Rows are one point carried round by a steady rotation, each followed by how many ticks it has turned.
The counts run from 0 to 453.
[ 11 -12  17 -18 -13  10 -13  23 -16  17  10   9  21   9  26 -11 -38 -19
  -1  35  13 -15  11   9  13 -17  10 -17  -1  -1   4   6 -22  10  -4  23
 -25  30  -2  17   6  -1   4  22  -3 -31  20] -> 436
[-24  15  -3 -13 -11   5  34   3 -12  -7  13  -2   7  -1  26 -15  -8  -2
   2  26  15  -1  12  28  16  10   0 -33 -15   1  12  -8 -14 -15   0  23
 -18  30  10   7   0  30   1   1   9 -53  14] -> 179
[  2   3  -4 -10 -24   7   6   5 -20 -12   8  20   2  28   9 -16  -6  -7
   8  31  10 -10  17  43  24 -12  12 -12  -9   7  -4 -22 -13  10  -3   9
  -6  37  -1  16   6  10  13  12  -9 -48  16] -> 21
[ 20  -5  14   1  -8  -5 -21  19  -9   0   6  20  11  13  25   0 -25 -25
  -5  31  -1  -8   4  14   4 -28  17   2 -16   6   1  15 -37  18 -20  20
 -33  34  -1  18  17  15  14  31   0 -21   5] -> 30
[ -9 -14  14 -10 -16 -11   6  12  11 -25  21   0   6  25  19 -14  -3 -32
  -3  23   7 -10 -16  25  31  -9 -15 -16 -20   0  22  -7 -20   6 -14  19
 -18  29   9   9  23   9   3  28  -7 -31  18] -> 370
[-14   7  -2  -1  -8 -12  28  14  -9  -7   6   9   8 -15  26  -5 -39 -11
 -13  25  14   1 -12  39   0   4   7 -10 -24 -19  15   6 -18 -13  -2  32
 -21  35   7  -7  -3  37   4   2  10 -31  -4] -> 197
[  3   4  -6   4 -10  -7   0   9 -18   9  16   0  15  24  18  15   1 -24
   4  25  11 -15  21  26   9   6  18  -2 -16  11  11 -11 -25  13 -11  21
  -4  48  -5   2   7  21  21  25  21 -35  -6] -> 379
[-13  -9   7 -17  -9  15   6  18  -8 -16   3  13 -14  20  -4  -9 -11  -5
 -15  44  -3  -7  -9  30   1  -1   7 -24  -4   3  22 -17 -32 -16 -20   8
 -18  41  -1   8 -13  17   2  10  -1 -42   7] -> 86
[ 19 -11  26  -5 -12  11 -13  12  21  -5   1   5  19  15  14   5 -27 -13
   7  22   8 -28   3  16  12   4   5  -8  20  -2  21 -20 -10  -2  -2  12
 -11  42  14  26  -6  11   7  28  -5 -45  29] -> 78
[  4   0  12   4  18   5 -11   8 -13  16  10   2  35   4  16  10 -37 -19
   2  27   1 -20   6  15  20 -18   9 -26  -2   2  26  14 -26 -21 -16  19
 -26  34  10  -5   1   9   6  21  16 -28  10] -> 123
[-11   5 -10   1 -17  -4  24   0   4 -17   8   8  10 -11  16   4 -36  -3
 -11  18  22   3 -22  52   7   2  -7 -10 -16 -19  15   1 -10 -16  -3  30
 -22  37   8 -11  -1  32   9   6   0 -40   2] -> 196
[ -1   5  -9  -4 -16   4   5  21   3 -27   6  29  -4   8  16 -21 -26 -17
  12  20   4 -31   5  45   0   2  11   9 -11  -4   7 -23 -18   9   3  12
 -22  40   0  24  -4  17   2  18 -21 -34   7] -> 427
[-10  -6  -1 -15 -19   4  -4  15 -14 -13  12  10  13   6  23 -12 -23 -20
  -6  38   8  -4  -5  12   3 -22   2  -8 -25  -3   9   9 -47  10 -11  19
 -46  26  -4   6   8  -2  -1  26   5 -24  14] -> 412
[  1   7  -7   7 -11  -1   1  -3   9 -37  12  13   6  16  14   9  -1 -26
   7   8   2 -22  17  26   4  -3   6   9 -16   6   2 -13 -35  15 -18  18
 -38  38   6  19  13  18  13  26   1 -28  13] -> 386
[-10  21 -18  -6   6  12  27   8   7  12  15  10  21   9  35  -2 -14 -10
  21   6   1 -26  23  21  -2   4  10 -10  -4   2  21  -1 -23  -1 -11  27
 -31  35   1   6   2  22  21  19   4 -40  15] -> 182
[  1  -3  14   1   3   8   5  11  -3 -21   0  13  10   9   2  -6 -27  -8
   3  19  10 -28   6  41  16  11   3 -18  11  -1  21 -30  -3 -21  -1   9
  -5  45  16   6 -16  18  -7  15  -6 -47   3] -> 108
[  3  -2   4  13  17   6  -3  -6   3  -8   8  12  24  17   3   5 -29 -18
   7  19   0 -28  -8  34  23 -20  -4 -13   5  -5  30  -7 -13 -26 -10  19
 -19  46  11  -8   2   7   8  17   2 -33  16] -> 125
[ -2  -8   9  -8 -16  11  -6  17 -14  -7   9  22  -2  17   9 -20 -27 -15
  -3  44  10  -6 -22  33  17 -26  -3 -13 -12 -10  14  -3 -22 -11  -6  15
 -22  34   1   6  10   2   5  17  -9 -34  23] -> 440
[ -6  11   6  21  -2  -3  12   1 -10 -42  -7  11   5   5   0  -2 -24 -11
  -2  28   3 -10   7  37  22  -1  13 -26 -13   6  10 -13  -9 -28 -10  10
 -17  38  18  16 -10  34   0   1  -5 -40   0] -> 132
[ -4  12  -3  -2 -17  -1  23  -9 -21   1   1  12   3   5  11  -5 -35  10
 -17  23   8  11  -3  44  20 -14   8 -25 -13 -13  -4   8 -20 -10  -7  26
 -13  33   4  -1   9  29  18   0   7 -44  -2] -> 220
[ 21 -15  34 -10 -10   8 -13  22   8   4   1   3  21   3  19   5 -35 -12
  -7  30   6 -20   6   4  -1   5  12 -13  16   3  19  -5 -15   8  -7  14
 -18  41   9  28  -1  14   3  34  -1 -31  18] -> 77
[ 12  -1   6   9   1   2  -7  25 -21 -11  -2  27   8 -10  30 -16 -23 -13
  11  39  13  -8   9  17  -5 -12  13  -6 -15   0   5   7 -21  -3  -6  22
 -41  31   4  17 -11  16 -15  17  -5 -32  -6] -> 453
[ 10   7  -7   1 -24  -5  -2   0   1 -40   6  23   8  18  10  -5 -22 -16
   6   5   4 -26  19  34   8 -10  17   8 -17   7 -10 -13 -28  28 -10  13
 -23  31   3  26  14  16  12  26  -8 -28  11] -> 3
[ 11   7   3  -8  -2  -2  17  19  13  13   8  31 -11  20  18 -12 -21   3
   4   4   6 -11  -8  51  16  -5  -4  -5   7  -7  25   0  -1  -3 -10  23
  -2  44   5   9  19  30  23  15 -16 -37   6] -> 241
[ -9   3   1  -5  13  14   7  17   6 -15   9  22   4  16  14 -17 -17  -7
  14   5 -13 -36  19  32   5   4  13 -18  -1   6  31 -15 -17 -10 -14   7
 -24  43   9  15 -14  15  -1  22 -17 -38   9] -> 113
[  2   8  -1  -6  -1  20  -3  -6  -5 -26  -3  17   4  22   1   2 -16   0
   5  21 -12 -21  28  27   6  -3  16 -17   6   8  12 -23 -29  -7 -12   7
 -22  43   5  22 -13  15  12  20   2 -46  16] -> 90
[ 22  -4  11  15 -17  -3 -21  -2   8 -24   1  21   8  17   7   5 -26 -24
   4  25   6 -20  -7  21  16 -28  11   9  -2  -2  -7  -4 -20  11  -8  17
 -21  41   7  24  22  10  22  25  -8 -32  16] -> 32
[  6   1   8  -7  -1  -9  19  17  19  -9   4  30 -16  21  28 -10  -4  12
  11  -5  -1  -9   9  38  -2   5   3  -9  10   0   7 -13 -11  17 -15  21
 -20  43  12  15   2  36  10  23 -12 -47   3] -> 270
[  9 -12  11 -12 -19  -8 -13  40   1  10  13  11   8  11  27  -4 -36 -28
 -10  23   9 -19  -6  35   8  -2  10   1 -12  -2  20   4 -13  22  -5  23
  -7  39  -4   9  15  13  11  29  -8 -16   3] -> 13
[ -8  22  -3  -1 -13   6  27   0  10  -2  10   1   8  14  18  -1 -17  -8
   9  10   5 -19  12  36   9  20  10 -21  -3  10  22 -20  -9  -9  -1  22
  -2  43   6  15   4  33  23  11   0 -46  21] -> 177
[  7   2   8   4 -12 -17   3   9   3 -30  18   6  20  13  22  -4   2 -24
  15   4  15 -18  27  26  26   7  10  -5 -10  14  -3 -21 -12  22  -6  10
 -17  35  16  18   9  20   0  26  -9 -44   4] -> 363
[ 13 -14  11   3  -2 -19  -6  16  16 -24   9  12   6  20   3   5 -29 -18
  -6  -5   2 -25  -5  43  24   0  -2  -3   0  -9  21  -7 -15  14 -13  13
  -5  41  29  -6   9  22   7  31 -10 -24  -9] -> 328
[ 10 -10  24  -6  -4 -20  -4  26  -2   0  -1   1  13  16   9   9 -23 -19
 -18   4  -2 -12  20  31  23  16  16 -24 -14   6  16   0 -19  16 -15  13
  11  39  17   5  -1  33   5  27   2 -28 -19] -> 332
[  5  -4   2  -3 -32  10  -8  -8   2 -32   0  11   9  14  -2   8 -31 -26
 -11  33   7 -17 -21  29  16 -18   4   0 -12  -5   0  -6 -28   3 -12  16
 -27  31   2  17  19   6  16  24  -2 -30  25] -> 416
[ 12  -6   6  -3 -26  -8  -5  -2   9 -28  15  -6  26   5  19  13 -19 -27
   5  21  23 -20  -1  27  13   0   1   6   1  -1   1 -20 -10  16   0  23
 -19  38  11  16  16  10  11  35   2 -37  20] -> 392
[  9   2  10   0  -8  10 -16  23 -12  12  -3  23   0  21   5   5 -38 -18
 -11  37  -8 -15  -4  31   5 -10  20  -2  -9   7  17   0 -27  -5 -11  22
  -6  43  -6  14  10  12  29  20  -2 -24   5] -> 443
[  9  -8  15  10  -5   5  -8   8  14 -37  -6  10  11   8   0   7 -41 -17
 -10  18  -3 -28 -14  30  13  -6   2 -11   6  -8  24 -10 -13 -16 -10  10
 -17  46  19  12  -3  14   3  22  -8 -31  17] -> 102
